In the rows, zero is written as 128.
Rows swapped in pairs by one turn or mirror: which row each one swaps with
The rows were stretched afterwards, more along some directions than others.
kifog: [136  80 117 152 130 129 180  86 149 140 128 168 113 154 153 131 141]
Suv: [135 100 121 136 123 137 150 121 113 121 127 148 116 161 117 141 149]
vuda: [137  90 138 163 133 137 153 120 145 158 155 150 116 152 161 126 129]
kodu: [125 118 121 146 133 129 156 119 139 134 146 156 110 138 114 143 130]
megom: [131 120 123 141 127 116 153 132 139 120 142 151 118 132 136 146 131]
Fav: [134  95 125 129 128 124 161 119 142 128 122 150 112 141 123 132 124]
Faru: [137 103 117 119 136 126 144 125 149 115 131 158 120 143 144 147 117]
beki: [135  93 116 137 131 143 168 122 142 139 136 172 108 135 140 140 125]
Tutuz: [145 110 119 128 120 131 123 135 119 102 117 163 103 162 135 144 135]
zofe: [131 111 101 147 135 130 163 102 155 147 146 162 104 140 137 143 129]
foni: [134 113 109 131 134 122 146 116 138 109 126 147 102 142 136 146 129]
ripa: [140  98 125 129 138 143 166 108 128 134 122 138 115 159 152 151 131]
pok: [136  67 128 169 145 133 201  94 154 152 150 182  87 144 155 146 117]
Dedi: [143  71 136 146 135 143 174  93 133 137 130 140 116 150 177 146 114]
Lor: [136 110 135 134 126 125 154 125 132 123 139 126 123 140 134 139 135]
Runu: [153  94 116 146 133 125 149 121 132 125 129 157 101 149 142 147 123]
vufoz: [136  83 129 166 138 126 176  99 149 142 143 161 107 138 174 144 117]
ladab: [138 107 127 121 126 140 130 155 120 118 140 152 113 153 146 149 115]
subu: [134 101 116 167 131 128 167  99 156 149 111 178 106 137 164 140 145]
dekom: [133 109 137 134 131 130 163 116 145 127 132 142 110 140 161 144 121]
Goger: [142 108 133 130 144 108 161 126 156 130 137 159 113 138 159 145 133]
tadet: [154 102 132 134 141 127 158 131 132 113 148 139 127 158 155 151 120]
napu: [140  88 130 138 128 125 142 112 144 138 132 174 100 142 153 132 124]
vod: [125 115 130 153 150 132 186 109 144 130 140 139 115 123 142 153 124]
Firap: [138  95 123 135 144 142 171  91 141 144 147 134 120 138 144 134 110]
sar: [122 115 135 150 134 140 127 128 145 133 144 131 127 138 140 124 123]
Tanik: [146  71 131 153 152 140 190 103 129 130 147 146  98 160 167 154 126]
Sotu: [122 115 102 136 129 137 147 112 145 138 124 174 107 136 129 138 139]
nepir: [131  82 132 159 119 137 162  87 149 155 114 163 100 144 163 128 127]
Boz: [137  74 140 147 123 148 156 111 130 139 139 149  98 162 142 125 128]
nem: [135  95 119 152 133 124 155 102 165 150 153 163 109 134 130 120 133]
fesa: [144 112 118 133 128 128 133 153 125 108 136 161 107 171 145 146 147]
zepo: [123  82 129 166 128 146 181  95 137 145 133 169 101 130 131 133 125]
las: [146  86 116 155 131 142 141 118 128 132 131 169  98 173 168 140 138]
Gaf: [127  83 125 152 120 134 149 116 152 134 141 170 105 159 144 126 121]
zudut: [132 116 133 141 128 135 133 141 137 106 140 155 105 139 153 142 120]
Gop: [122  89 131 159 134 134 157 114 160 140 148 170 101 144 148 121 131]
kepop: [155  86 122 158 149 121 184 103 150 134 130 169  94 158 176 151 138]

tadet pairs with Runu
kifog pairs with foni
zudut pairs with subu

